In the data rows, 128 means zero.
Here are some points:
[115  90  95 118 137 175 111 128 120 144 129 167 155 114 140 138 138 121
 156 147 176 114 129 126 126  99  30 101 144 172 119 131 125 145 123 146
 140 122 130 145 128 136 150 114 164 106 128 149]
[131 134 132 134 126 123 135 116 135 129 130 119 132 127 112 123 124 198
 121 136 110 140 119 133 108 108  98 101 120 162 114 255 145 131 106 135
 131 131 127 136 126 126 165 117 169 105 120 149]
[140 166 171 198 108  33 174 172 141 101 153  48 100 122 108  90 207  85
  34 153  62 159 109 125 112 226  89 112 126 165 102 129 130 137 125 144
 134 129   0 158 142 146 169 127 159  97 132 132]
[129 141 152 148 130 117 147 130 115 139 134  96 129 138 107 129 124 119
 119 140 115 141 124 125 148 194 222 199 119  25 184 153 127 142 222  84
 114 143 145  88  95 102  10 159  12 222 111 106]
[141 135 120 115 135 145 121 127 121 152 120 154 134 130 115 130 134 140
 158 121 121 129 130 123 127 136 115  90 131 129 132 120 124 123 130 122
 114 103 123 127 145 123 135 149 146 105 112 139]
[ 92   9   0  17 159 255  57 102 145  81 128 255 166 118 105 207 190 157
 255 127 255   0 180 129 133 119 137 129 113 154 113 114 113 145  99 133
 157 132 141 132 131 158 129 111 116 137 127 114]
[110 148 255 197  97   0 144 146 138  77 115  29  72 133 177  75  71  82
   0 132   0 255 112  92 126 105   0  47 187 255 108 100 143 189 127 249
 203 132  55 161 182 161 255 128 255   0 146 174]
[133  93  82  94 123 182 113 139 145 147 126 154 150 113 122 151 143 147
 163 255 154  86 143 154 147 166 164 164 137  80 238 128 117 124 129  83
 107 136 122  99 112 118  79 122  78 175 122 137]
[149 163 161 170 126  72 169 132 117 142 153  80 119 114 112  97 106 107
  66 142  96 168 115 130 135 198 166 188 120  65 196 131 127 103 152  69
 115 116 118 101  99 112  36 183  42 181  92 153]
[123 136 141 156 148 105 139 146 125 135 142 120 130 120 110 111 135 115
 122 162 100 146  75 135 134 145 162 157 121  69 152 138 125 126 136  99
  99 128  99  83 103 109  66 128  77 163 127 150]
[141 179 169 184 111 109 160 142  16 123 173  77 102 127 132  99 111  86
  57 153  58 169 121 111 127 161 140 183 128  70 178 159 115 111 170  98
 123 143 129  92 156 103  40 165  81 164 121 122]
[149 165 178 171 107  83 168 129 122 116 156  91 124 135 109 113 129  94
  96 130  67 170 122 118 165 216 255 215 104  13 168 175  89 149 146  36
 101 146 129  37  86 107   0 106   0 255  79 107]
[118  21   0  20 144 255  42 106 142 128 118 221 145 106 124 207 175 165
 254 122 251   0 150 124 142 195 208 183 125  46 172 129 118 122 131  61
  67 146 133 105  86 105  48 116  60 234 104 117]
[149 186 172 192 107  33 188 255 125 124 161  63 100 136 112  99 118  83
  17 174  42 192  95 128 146 172 255 164 124  49 188 162 125  85 151  92
 118 127 118  89 109 118  10 161  70 173 119 131]
[111  89  69  92 144 181  95 111 125 116 147 182 143 110 142 149 133 139
 188 156 192  74   2 139 107  72  59  73 139 199 157 123 139 147 110 186
 149 120 141 146 142 141 207 122 216  67 129 131]
[134 148 147 154 136  89 155 128 107 117 130  94 128 133 112 105 100 129
  86 135  87 156 128 131 121 121  97 118 127 141 107 117 107 103 127 137
 112 105 135 143 124 120 140 130 147 158 134 118]
[126 132 135 135 131 137 134 128 123 125 139 119 104 116 116 115 148 129
 115 117 119 146 127 131 120 126 111 150 122 103 157 129 127 255 131 125
 138   0 143 110 124 130  99 124 106 132 135 125]
[113 123 255   8 107   0 146 143 120  62 132  22  67 140 185  89  77  90
   0 156   0 255 121  91 120  73 143 108 120 139 100 116 183 109 109 121
 123 131 140 137 139 123 135 122 153 123 147 115]
[146 169 167 158 127  67 165 136 132 143 157  91  95 118 106 115 115 111
  53 152  76 158 125 132 138 129 108 124 136 143 133 113 128 128 131 131
 119 133 133 134 132 136 141 137 151 122 125 129]
[124 140 122 115 151 110 144 121 103 148 128 255 135 205 104 141 117 139
 157 113 141 113 121 131 121 102 113 110 139 147 118 124 125 135 123 144
 136 121 135 128 131 127 143 112   0 112 132 121]
[ 98  68  56  36 148 253  45 109 129 158  82 235 174 148 147 174 151 184
 255  47 255  28 156  91 126  92 108 190 132 142  91 118 114 130 119 154
 145 140 130 132 134 148 159 125 148  93 153 138]
[103  49   0  67 138 223  94 121 147 121 130 171 170 111  82 171 158 131
 228 138 208  16 157 158 170 228 255 220 115  28 182 149 105 147 132  67
  92 154 175  95  86 113  19 129  20 247  92 111]
[165 191 184 219 119  23 184 183 128 111 166  31  93 115 104  65 101  82
   2 150  46 163 106 136 219  94  88  81 131 192  97 100 130 255  89 176
 128 128 132 155 140 145 196 123 190  97 147 136]
[146 202 255 210 103   0 195 171  90  83 152   8  55 121 167  73  61  75
   0 189   0 255  98  95 255  76   0  54 179 255  87  81 163 169 113 227
 188 130 102 180 183 154 255 255 255  14 164 135]
[139  74  67 111 141 198  96   3 152 143 112 170 157 135 129 164 148 151
 208 130 218  69 149 255 138 157 166 147 124  69 164 120  98 127 148  97
 120 139 109 111 104 115  83 161  94 146 114 134]
[124 134 136 113 117 130 136 112 108 149 142 132 159 140 126 143 255 134
 142 162 133 138 147 126 100  93  89  91 140 178 106 123 135 126 119 164
 161 130 129 140 146 136 184 128 177  92 133 128]
[118 110 106 115 134 181  98 120 126 149 109 192 150 133 112 146 140 135
 198 123 192 116 138 120 123  74  92  65 130 196  85 105 128 133 103 173
 142 129 130 176 158 139 213 117 202 113 149 131]
[145 172 176 169 109  64 175 150 129 123 135  79 117 139 124  90 121 106
  48 141  77 173 118 124 134 121 130 124 128 128 103 105 130 140 115 142
 122 125 133 128 128 128 132 107 136 110 132 121]
[102  58  68   2 143 255  26  94 128 155  83 255 157 136 176 180 159 173
 255  24 255   0 143 119 120  86  67  60 129 196  97  98 121 137 114 172
 152 125 255 160 130 153 209  93 206  80 160 116]
[125  80  80 255 138 201  93 118 143 152 126 182 155 115 132 181 149 139
 185 162 189  89 152 137 114 112 111  91 147 171 118 115 118 122 131 148
 122 115 129 137 135 141 189 128 163  89 255 129]
[104  89  80 100 137 189  86 151 142 142 119 102 143 133 124 140 143 129
 176 122 172  80 146 126 129 181 173 178 113  54 170 127 114 109 157 101
 122 121 114  91 119 131  44 154  53 182 101 127]
[137 119 124 116 122 154 131 133 133 124 225 140 124 138 119 106 129 135
 130  98 144 127 133 127 128 139 120 118 116 116 125   4 124 126 133 102
 139 115 118 122 138 127 127 155 129 117 121 134]
[166 214 223 224  93   0 189 200 107 108 139  47  93 130 127  63  89  96
   0 123   3 213 106 107 143 168 182 188 137  35 155 184  98 125 127  64
 103 137 144  66 108 108   0 106  44 198 115  93]
[142 106 114 117 135 133 125 141 108 136 124 158 135 130 126 131 131 117
 133 106 136 122 136 117 140 147 130 158 116 103 153 136 127 126 130 110
 123 115 109 124 124 119 105 133  95 156 122 142]
[138 132 117 131 135 129 125 126 123 124 153 111 128 115 112 108 134 125
 143 124 115 123 134 131 120 139 138 136 115  91 140 137 117 136 114 106
 137 135 138 133 111 124  93 124 104 177 137 139]
[133 132 118 130 130 127 137 129 128 131 139 116 127 115 111 137 142 124
 118 154 122 107 116 124 156 255 255 236 117   0 224 173  79 151 147  28
 103 151 181  51  86  98   0 112   0 255  63  88]
[126 106 106  88 145 183  96 255 116 146 137 142 255 119 115 149 150 155
 196 115 167  68 129 165 124 131 128 142 130  99 152 160 136 112 129 110
 116 146 141 101 109 125  90 121  93 174 142 116]
[110 143 254 112 139 166 118 105 114 150 118 169 131 124 133 255 133 144
 255 110 155  94 125 134 110 101  85  80 146 194  90 100 127 135 134 158
 143 114 114 156 140 149 190 117 174  76 134 130]
[132 112 134 136 141 139 143 146 133 133 125  89 133 124 124 131 131 125
 127  92 130 125 133 130 157 142 138 149 123  91 169 116 137 137 160  91
 126 125 121 120 137 102  51 182  70 128 113 128]
[142 138 133 140 117  89 162 134 127 137 146 115 133 123 107 109 123 113
 109 123 108 167 129  62 114 162 162 101 134  63 175 130 122 122 140  89
 123 126 125  99 101 128  56 141  49 172 116 125]
[119 144 132 130 139 144 126  94 118 143 121 153 125 131 137   0 139 132
 170 118 138  83  99 134  87  72  76  50 160 213  76  68 123 148 106 209
 162 126 159 183 138 169 255 107 239  53 127 137]
[124 131 105 137 122 105 137 124 122 140 148 125 137 132 105 101 132 126
 111 154 121 141 146 139 137 178 166 172 105  72 171 122 125  91 140  84
 113 121 122 109 116 118  63 148  56 142 105 118]
[116 115  73  35 165 254  61  73 113 176 107 214 162 142 168 206 150 172
 255  75 255  16 122 132 114  72  84  55 155 211  82 109 131 140 104 170
 132 127 130 158 153 156 217  95 185  83 127 136]
[125 104  75  90 162 216 103  89 109 135 125 164 144 131 119 175 151 159
 208 107 184  77  15 142 108 113 103 121 135 125 113 126 129 143 115 129
 138 117 135 109 124 116 142 139 156 125 118 128]
[124 131 125 114 134 128 138 131 124 131 132 127 136 132 110 114 142 119
 131 116 126 138 138 126 147 137 129 156 139  81 159 126 126 188 169  78
 113 119 114 114 126  87  50 164  97 156 132 134]
[ 51 166 255 216  78   0 154 155 115  34 114   0  24 129 222  84  49  72
   0 157   0 255  96  83 148  97  14  75 128 237  93 114 128 155 118 200
 164 116 107 158 145 160 255  89 220  31 143 150]
[103 102  99  94 140 184  91 148 144 173 107 177 188 136 135 131 132 159
 185 110 184 122 144 124  98  78  81  41 138 229  56 114 140 152 105 223
 155 123 141 151 143 169 236  74 235  73 133 123]
[137 147 223 184 120  40 155 130 115  99 144  74  93 130 136  97 104  99
  30 168  41 223 122 124   0  95 169 130 132  94 109 116 136 100 118 124
  99 130 167 144 122 137  94 169 112 172 146 119]
[ 83  48   0  50 158 239  85  99 116 118 118 245 176 106 110 173 181 160
 255 119 218  41 155 129 124 118 133 117 129 135 128 114 124  49 137 138
 138 136 113 255 118 131 143 122 146 116 124 135]
[117 128 255 203  98   0 152 132 108  65 119  40  57 136 170  80  70  78
   0 145   0 255 121  93 125 103   0  48 154 255  89 105 147 189 130 216
 192 120  67 158 182 175 255 107 255   0 133 169]
[122 117 100 112 143 151 110 107 149 150 132 148 151 132 110 141 146 148
 158 119 161  97 121 139 148 150 211 180 124  66 170 155 107 120 152  60
 109 143 130 106 118  85  32 131  59 193 126 100]
[149 173 176 163 103  74 174 163 107 132   0  83 114 135 120 104 121 101
  67 146  70 182 111 134 154 248 255 230  87   0 187 195 100 148 142  38
 107 146 133  64  92 105   0 106   0 255  64 115]
[144 135 138 139 134 108 150 151 133 132 159 119 133 130 117 129 121 117
  99 138  83 229 255 125 130  87  96 100 127 183 104 102 154 139 106 153
 144 119 118 151 151 155 192 109 161 100 137 126]
[138 193 166 179 128  56 179 153 131 126 176  78 120 135  97  94  92 104
  53 161  45 169 123 121 143 182 155 169 109  74 175 131 134 103 165  57
 109 107 147 110 116 124  51 255  69 157  92 144]
[ 74   0   0   0 151 255   0 150 161 114  94 255 188  96 153 237 217 198
 255  57 255   0 161 126 119 130 151 147 119 121 134 123 118 165 129 110
 112 133 133 119 106 126 122 120 119 150 130 125]
[139 121 123 121 127 145 117 115 128 145 137 128 147 122 131 128 137 128
 142 130 136 139 125 130 124 139 135 144 147 100 142 108  91 102 130 124
 113 131 128 147 141 125  81 121 111 116 120 122]
[144 123  88 118 129 196 131 135 138 159 119 133 144 126  95 140 147 135
 155 195 149 114 125 153 128 143 233 170 119  35 136 149 112  89 129  69
  89 157 140 112  87  92  10 136  27 240 136 106]
[134 130 136 138 115 114 151 132 116 138 127  99 129 118 122 119 117 119
  95 138 115 137 128 128 147 153 189 179 119  87 156 193 125  75 131  41
 109 120 110  61 112  96  21 124  70 175 130  94]
[136 141 153 149 113 107 154 130 128 111 136  89 120 115 130 109  93 117
  92 130  97 147 125 132 117 127 109 107 129 145 137 115 255 118 136 113
 124 135 137 142 151 135 146 129 139 103 124 136]
[143 159 163 255 114  83 176 132 111 127 146  86 120 120  94 102 110 132
  52 148  70 163 121 140 139 132 118 127 131 127 141 117 115 135 141 118
 126 106 116 139 131 120 138 249 132 135 111 128]
[131 146 140 149 120  99 142 136 125 113 121 110 129 126 110 117 130 129
 126 129 114 125 119 141 126 111 134 116 132 130 122 134 135 130 116 126
 127 149 130 134 113 117 120 121 137 118 148 111]
[137 134 125 130 124 141 137 130 117 150 125 131 135 122 134 128 181 123
 138 132 131 124 131 121  91  78  58  39 137 219  59  85 112 156 103 204
 112 129 155 183 177 158 255 115 255  45 136 124]
12 more points follow, each with its number after it:
[124 112 118 103 144 181 119  97 102 148 136 136 147 133 125 153 141 255
 147 154 160  91 131 133 139 124 128 165 101 121 142 171 114 113 126 109
 133 139 183 117 126 134  75 129 111 177 128 126] 0
[112 144 136 125 114 130 126 138 131 146 140 134 128 134 111 115 129 125
 145 118 132 151 139 126 136 125 119 145 123 132 123 118 119 118 146 133
 138 125 125 143 140 127 141 140 135 108 131 136] 1
[102  26   0  44 142 255  68  94 173 102 122 202 159 109 111 196 189 155
 239 156 255   0 163 135 132 135 158 124 126 143 135 124 132 140 124 129
 130 125 119 112   0 132 132 136 101 140 127 121] 2
[122  94 101  89 147 158 107 110 133 121 132 176 152 106 112 133 135 130
 166 118 155 113 148 143 130 120 116 102 120 148 114 119 133 140 123 127
 117 125 110 125 119 125 156 109 129 116 125 121] 3
[144 131 130  96 145 143 131 130 125 141 132 149 147 135 110 132 139 133
 139 128 149 142 121 127 121 104  97 126 147 142 111 114 133 129 135 125
 127 156 120 140 142 123 163 123 156 125 143 133] 4
[153 207 225 203  88  26 180 178 118 116 149  35 111 140 139  64 175  92
  10 131  17 222 111 113 135 154 182 176 103  61 161 161 115 126 122  86
 103 143 143  78 101  90  43 119  63 180 119 111] 5
[143 140 134 124 125 140 128 133 131 142 125 136 134 116 127 108 139 117
 137 120 132 121 121 122 138 114  99 134 118 125 148 113 130 110 142 119
 107 104 122 127 126 129 115 155 125 113 137 139] 6
[154 145 128 126 131 110 131 134 129 132 139 135 115 156 117 139 129 111
 120 118 120 137 122 138 160 182 215 199 122  46 164 197  99  96 166  49
 120 139 113 102  99 102  36 134  30 195 107 102] 7
[135 135 153 153 115 111 163 125 123 122 144 119 121 127 111 109 130 106
  83 146  99 156 117 135 121 131 122 143 134 128 146 112 115 113 150 155
 123 116 139 131 135 121 121 127 119 112 128 133] 8
[144 132 155 125 126 103 155 119 130 129 137 106 120 115 116 108 121 131
  99 156 108 159 127 119 116  70  62  63 139 216  56 110 136 157 106 252
 145 134 130 147  87 167 226 115 218  81 150 146] 9
[122 127 127 118 133 139 104 120 121 142  23 127 104 135 133 145 140 133
 132 123 137 141 128 137 126 134 137 151 128 115 138 123 129  95 153 109
 102 102 120 136 136 125 104 165 126 104 123 141] 10
[139 188 141 135 146 116 156 141 129 135 126 109 115 128 121 117 132 108
 114 132  97 163 112 134 117  88  58  86 126 197  81 113 121 145 110 187
 136 112 136 164 159 158 218 139 213  74 159 127] 11
Which three of these numbered points are nearest to each point below, ignoring the direction in which the first points spread most? Their numbers follow each, nearest first.
[151 229 197 233 125   0 213 193 135  77 165   0  75 125 105  69   0  70
   0 165   0 255  92 133 143 132 144 128 127  86 166 150 140  89 143  90
 115 117 131 103 115 108  66 138  90 148 113 101] > 7 5 8
[103  24  41  16 157 255  10  85 125 182  82 247 171 153 173 193 185 187
 255  38 255   0 151 121 109  91  68  84 146 202   0 121 137 142 117 180
 145 129 140 166 144 156 229 108 199  75 141 128] > 9 11 3
[  0 150 150 148 136 100 158 140 114 141  97 103 128 144 106 118 135 106
 108 148  86 136 108 125  97 117 255 166 106  33  67 113 131  87  81  93
  93 149 172 115  81 136   0  59  15 255 137  74] > 5 7 8
[ 77   0   0   0 152 255   0  89 173 107  70 255 190  95 161 204 210 215
 255  55 255   0 166 113 137 152 164 146 114  94 141 114 113 151 122 115
 150 156 123 113 123 142 101 134 107 140 118 138] > 3 4 1
[108 255 120 106 129 152 125 101 106 149 128 155 129 134 136 141 139 140
 179 145 150 121 116 155 105  88  92  93 119 155  88 117 127 139 134 255
 156 121 132 159 255 135 205 133 184  87 147 138] > 11 4 9
[166 191 211 203 122  24 177 182 103 121 158  65  96 139 122  68 112 127
  10 143  21 197 111 113 154 152 208 198 119  34 162 178 117 106 142  73
 116 142 151  70  98  98   3 107  38 198 123 106] > 5 7 8
[119 109 108 111 141 153  99 121 129 133 111 147 156 129 117 127 144 255
 169 114 153 108 139 131 125 183 172 165 117  47 165 147 120 117 136  80
 133 130 126  98 113 114  74 119  75 156 102 255] > 0 8 1
[141 139 250 196 112   1 156 141 118   0 125  42  76 134 197  89  88  91
   0 139   0 255 128  55 194  99  58  69 136 213  98 100 127 149 119 180
 170 116  90 149 135 156 242 116 222  34 140 154] > 3 2 4
[159 174 188 168 113  63 175 158 114 130 162  84 112 131 129  98 130 109
  57 147  50 174 111 113 149 168 205 179  97  45 170 164 114 135 131  91
 108 145 154  85 100 104  24 136  38 190 105 137] > 5 7 8
[110 128 124 105 152 167 130 108 110 146 136 145 137 124 127 149 133 140
 150 132 153 116 118 151 109  81  83  94 139 255  98 106 115 128  94 165
 131 120 100 186 135 143 181 128 176  94 130 130] > 11 9 3
[113  35  39  72 139 208  96 113 137 110 125 175 135 116 110 139 147 124
 202 122 211  45 157 126 153 216 248 204 129  39 175 146 107 137 132  65
 101 146 145  83  82 114   6 145  34 235  78 138] > 7 8 5
[144 150 167   0 124  91 153 134 124 130 142  92 118 139 121 109 119 100
  75 148  95 159 118 125 128  95  89 118 121 180 101 112 132 131 117 159
 139 136 109 137 138 154 175 126 172  98 142 143] > 4 3 1
[  0  49  41  52 166 230  70 117 148 115 134 201 132 115 122 171 176 150
 223 142 254  32 163 132 115 154 143 129 106 128 132 134 153 132 255 133
 139 130 128 111 255 137 120 109 103 154 139 118] > 1 3 4
[115  41  11  62 168 216  84 101 118 103 112 189 169 126 124 167 158 160
 233 127 218  75 137 134 131 130 115 126 126 146 121 119 131 121 136 153
 116 137 130  52 130 142 142 118 147 120 131 138] > 3 4 11
[125 129 133 114 122 117 137 138 125 134 138 132 130 124 122 115 125 125
 142 122 137 128 131 137 125 141 109 134 129  96 150 122 141 110 141 119
 108 113 137 133 101 119 111 164 122 116 132 137] > 6 1 8
[149 149 169 163 126  95 154 118 125 118 138 106 104 136 121 105 128 127
 103 133  94 177 129 127 127 126 147 118 124 144 127 255 115 255 115 117
 146 148 139 127 125 144 128  91 128 141 126 126] > 0 1 8
[149 203 193 199 105  16 202 160 134  97 146  33  93 113 112 102 107  91
  16 157  30 193  99 147 120 125 122 168 133 121 129 118 140 110 135 112
 125 114 123 132 143 129 125 125 130 118 137 136] > 8 6 1
[167 202 230 226 115  19 168 182 108 113 165  44  77 130 117  79 115  89
   6 147   6 215 104 106 174 207 255 233 106   0 201 215 103  69 151  40
  76 159 139  22  65  82   0 139   0 255 117  71] > 5 7 8
[151 187 171 183 119  63 171 134 115 126  34  95  93 123 128 107 116 105
  61 131  67 170 120 255 123 114  94  94 255 152 104 133 130 134 135 141
 126 122 117 145 140 125 147 129 169 107 135 147] > 10 4 8
[126 123 255 204 122   0 158 151 121  75 129  18   0 140 217 114  83  84
   0 141   0 255 133  34 125  92  84   0 153 198 109 115 148 135 117 161
 150 118 119 152 136 141 214 102 183  70 117 149] > 3 4 1
[138 145 122 135 121 128 156 117 126 141 136 122 134 129 127 117 129 115
 115 117 122 119 127 127 157 171 230 211  99  12 166 211 102  87 151  40
 103 124 120  70  97  85   0 150  37 220 107  90] > 7 5 8
[118 161 206 193 114  49 141 144 132 109 146  76  78 126 145 102 114  99
  46 159  64 169 131 114 101  76 160 119 129 114 119 115 125 116 110 131
 116 132 149 140 118 132 111 123 114 158 133 123] > 8 6 1
[128 145 148 107 131 119 150 130 122 140 126 137 123 134 112 123 120 130
 121 114 121 134 140 131 139 125 128 126 134 116 140 121 131  94 142 101
 109 128 108 124 117 125 101 146 113 114 130 137] > 6 1 8
[140 153 165 160 122  75 158 135 126 128 126  90 114 136 119  99 115 113
  90 133  68 163 138 128 130 141 188 168 114  63 150 176 105 108 143  50
 126 134 117 101 122 105  21 123  53 180 115 121] > 7 5 8
[131 189 187 192 129  29 202 152 120  91 153   0 109 120  92  85 110  92
  17 139  57 179 112 131 128 137 119 124 129 115 120 123 133 106 150 120
 133 135 142 140 131 128 123 127 134 106 138 131] > 8 6 1
[115 139 123 103 130 152 120 127 125 137 117 150 130 132 113 156 133 133
 154 134 152 106 128 133 103  67  82  87 134 182  81  91 124 145 104 179
 147 142 143 156 160 152 219 127 202  71 140 136] > 11 9 4
Here are 12 other points, each followed by its number:
[106 130 120  94 130 195 102 118 130 158 113 184 146 142 166 167 159 157
 210 101 208  76 137 141 104  85  87  70 133 210  81 113 140 156 118 183
 154 135 136 157 136 255 234 106 213  67 132 116] 0
[163 179 214 191 112  17 162 161  98 113 124  51 121 132 118  66  93 103
  28 119  23 224 104 101 136 149 196 161 116  64 118 142 112 103 127  58
 101 140 120  92 108 134  54  75  46 221 128 111] 1
[146 194 192 178 105 101 168 164 120 125 133  81 113 133 114  92 116  98
  42 135  54 170 108 130 134 174 198 211 124  27 169 157 114 126 131  81
 126 141 255  68  81  89  10 145  31 184 104 110] 2
[115 126 106 112 161 164 122  98 133 149 133 155 153  40 151 156 149 133
 173 110 183  79 141 114 110  62  86  64 156 225  79  94 255 167 102 202
 171 123 135 173 155 155 245 101 223  39 140 115] 3
[122 128 136 119 123 143 136 132 137 142 115 160 135 123 126 105 132 132
 138  90 122 124 124 124 125 157 154 167 133  77 172 123 120 109 168  80
  75 120 120 129 255 115  73 178  80 155 129 142] 4
[121 144 255 204  81   0 170 138 122  49 114   3  43 137 255  89  45  89
   0 162   0 255 110  71 112 123  64  97 139 209  98 109   0 126 145 181
 154 109 105 156 139 150 216 113 190  72 134 140] 5
[131 142 255 220  93   0 167 149 111  44 112   1  40 149 246 106  57  77
   0 180   0 255 115  38 102  93  84  79 157 175 100 105 129 117 125 161
 140 136 126 150 132 154 209 108 191  84 143 114] 6
[125  84  73  88 133 191 100  99 145 134 119 157 160 131 144 181 158 164
 220 110 218  64 132 140 130 119 130 123 132 102 154 145 132 129 148 113
 130 138 112  95 103 110 182 152  89 143 133 122] 7
[137 125 119 116 135 148 108 127 131 150 120 133 120 124 125 135 143 132
 158  97 156 127 135 122 137 171 148 158 136  73 170 132 138 115   0  93
 109 126  99 126 131  88  58 185  90 153 113 145] 8
[134 151 168 165 119  82 164 115 106 120 147  93 105 119 116  99 122 105
  89 143  96 167 130 148 125 167 127 145 147  95 177 128 145 102 151  85
 125 134 128 121 109  97  72 143  89 128 114 137] 9
[134 153 140 150 150 134 132 130 111 141 147 117 158 131 138 122 143 138
 109 136 108 255 127 137  96  72  62  84   0 192  77  92 155 142 107 196
 155 134 124 140 141 162 232 106 195  93 141 139] 10
[146 140 145 158 118  95 144 120 121 131 149 110 114 129 126  96 119 119
 106 125  96 151 128 123 115  98  90 100 135 157  94 114 137 125 106 151
 132 255 139 144 149 138 178 128 163  99 124 127] 11
The same question for these:
[144 117 142 132 135 142 138 144 127 144 132 142 142 140 122 113 150 134
 138 111 117 124 131 137 120 131 138 136 116 111 160 121 121 109   1  80
 112 115  98 133 122 124 120 168 100 115 110 152] > 8 9 7
[147 121 141 127 117  98 158 128 125 144 136 110 119 127 114 123 127 122
 120 133 140 145 120 130 136 165 154 171 127  70 171 123 114 101 137  76
 122 128 141 122 107 102  64 137  93 147 115 145] > 9 8 4
[128  92 106  66 141 199 100  97 124 167 113 218 152 136 152 155 154 166
 217  95 215  82 142 146 105  34  52  39 152 255  51 100   7 161  94 248
 169 129 158 185 140 167 255  92 255  26 144 144] > 0 3 10
[ 96  52   0  36 141 255  78 121 137 105 131 234 182 115  97 178 174 178
 250  96 249  34 153 138 121 116 119 118   8 138 113 117 113 144 125 129
 139 125 123 131 147 126 149 108 156 126 130 140] > 10 7 11
[166 165 155 185 125  71 166 145 118 132 139  94 113 113 103 107 103 123
  75 140 102 112 130 133 132 167 148 192 122  77 188 164 123  99   0  93
 127 129 112 109 125  83  53 156  89 133 112 142] > 8 9 2
[120 108  94 110 143 173 106 105 137 143 127 147 154 122 135 171 138 144
 191 139 176  74 128 140 123 137 129 129 117 111 123 149 126 138 143 114
 199 125 124 107 145 140 102 136  24 140 136 128] > 7 9 11
[142 177 210 176 120  43 167 255 121 133 124  52 102 138 127  92 107 112
  34 128  46 207 115 128 133 140 223 172 111  73 119 156 119 109 102  59
 110 134 136  96 102 116  49  81  48 234  97 108] > 1 2 9
[143 142 133 135  93 109 147 116 111 154 136 106 124 140 116 108 131 131
 125 129 115 135 110 142 106  94  73  52 154 215  71  94 168 148 106 215
 150 151 134 173 143 102 255 128 227  69 123 139] > 3 11 0
[134 143 145 143 130 101 161 136 114 120 134 112 131 138 107 118 120 110
 106 138  87 162 115 118 151 178 140 171 123   0 176 115 134 108 143  89
 107 114 137 110 106  96  66 148  72 137 111 136] > 9 8 4
[135 161  27 161 115  90 150 142 125 132 144  90 131 133 111 116 141 110
  91 124  85 168 124 145 106 107 255 169 116  47  86 120 126  98  90  75
  87 137 166 127  81 125  25  77  21 255 131  89] > 1 2 9
[116 164 255 195  88   0 157 148 110  39 136  32  42 141 185  94  74  64
   0 141   0 255 120  77 112  96 123 111 128 145 105 107 114 116 101 126
 126 138 119 141 117 142 157 125 148 116 146 118] > 6 9 5
[138 125 145 143 122 104 132 144 134 143 135 114 132 134 117 110 134 110
 100 139 104 152 123 134 137 148 103 141 130 117 162 131 131 124  60 110
 111 120 120 118 118 118  95 142  99 133 122 131] > 8 9 7
[158 143 167 146 134 113 160 128 124   0 144  97 128 132 118 120 131 115
 122 141 127 144 131 140 148 152 157 156 134  81 156 157 125 132 255 122
 125 136 143  90  97 115  51 132  84 164 130 109] > 9 4 1
[145 183 166 171 123  41 180 142 122 120 153  79  95 128 119 108 114 109
  67 142  85 172 116 145 128 142 139 135 102 104 146 170 126 135 141 112
 117 139 127 112 116 131  82 117  95 135 134 116] > 9 1 8
[148 185 177 199 124  29 191 156 117 111 156  63  92 123 104  84 111  91
  16 136  46 204 115 141 118 119 108 134 141 103 143 148 125 110 125 100
 122 115 101 108 119 112 100 146 123 120 122 117] > 9 8 4
[153 149 129 140 125 109 130 131 125 133 144 129 119 105 108 125 132 106
 110 127 110 148 131 121 142 173 148 145 136  89 152 123 116  85 152  97
 124 132 136 157 128 105  96 144 108 144 107 114] > 9 4 8
[136 129 133 134 133 119 131 131 122 149 138 127 135 120 111 122 129 133
 108 137 117 135 142 127 121 152 137 164 117  92 156 116 117 110 145 102
 129 114 119 119 128 112  88 121  86 135 120 146] > 9 4 8
[127 139 134 124 119 130 138 149 134 148 123 112 105 118 125 119 127 113
 116 128  99 131 107 134 144 181 171 179 111  72 184 126 117 105 159  75
 101 107 130 102 104 105  41 176  59 183 104 131] > 9 4 8
[115 159 255 236  69   0 163 155 116  29 125   0  30 146 228  73  42  66
   0 175   0 255 109  65 125  92  47  84 138 227 104 122 145 167 122 197
 158 133  81 157 153 171 255 103 241  45 136 128] > 6 5 7
[153 144 143 139 142 137 126 136 127 121 124 128 135 121 114 109 120 117
 143 117 118 139 111 121 118 112 106 146 131 121 136 132 137 124 133 124
 106 155 134 129 124 129 118 145 139 114 118 144] > 11 7 9
[126 134 143 129 144 109 150 115 122 129 140 113 114 122 120 116 127 130
 108 124 118 135 125 120 130 143 133 161 131 107 138 134 114 106 151 112
 122 118 133 113 112 112 106 136 101 143 101 136] > 9 7 4
[133 171 156 185 123  64 170 130 120 108 135  68  96 113 121  89 106  98
  57 154  74 175 118 123 136 138 120 131 135 107 145 112 124 114 144 117
 122 112 113 142 138 130 107 155 107 135 118 154] > 9 4 8
[138 150 131 141 119 122 162 151 139 160 130 137 132 131 106 104   0 124
 127 145 114 107 101 164 114 125 220 167 121  56 102 135 123  57 120  78
  97 162 146 118  91 104  12  98  61 216 154  78] > 1 9 2
[148 139 151 145  63 105 144 133 135 136 134 100  65 135 111 112 115 112
 121 133 111 146 128 136 170 255 255 242 119   0 218 163  85 137 138  26
  90 163 175  56  71  89   0 123   0 255  78  98] > 2 1 9
[131 128 123 106 135 163 117 107 122 147 145 121 142 121 119 143 129 130
 171 139 152 100 129 132 137 138 158 156 113  88 143 151 142 101 130  89
 119 138 128  85 101 109  71  98  89 174 131 119] > 9 7 8
[132 167 162 156 122  95 174 116 141 114 137  97 125 120 111 128 128 102
 101 132  93 149 130 116 101  91 255 181  97  19  82 137 136  13 101  44
  70 160 175 135  75 105   0 126  11 254 151  55] > 1 2 9
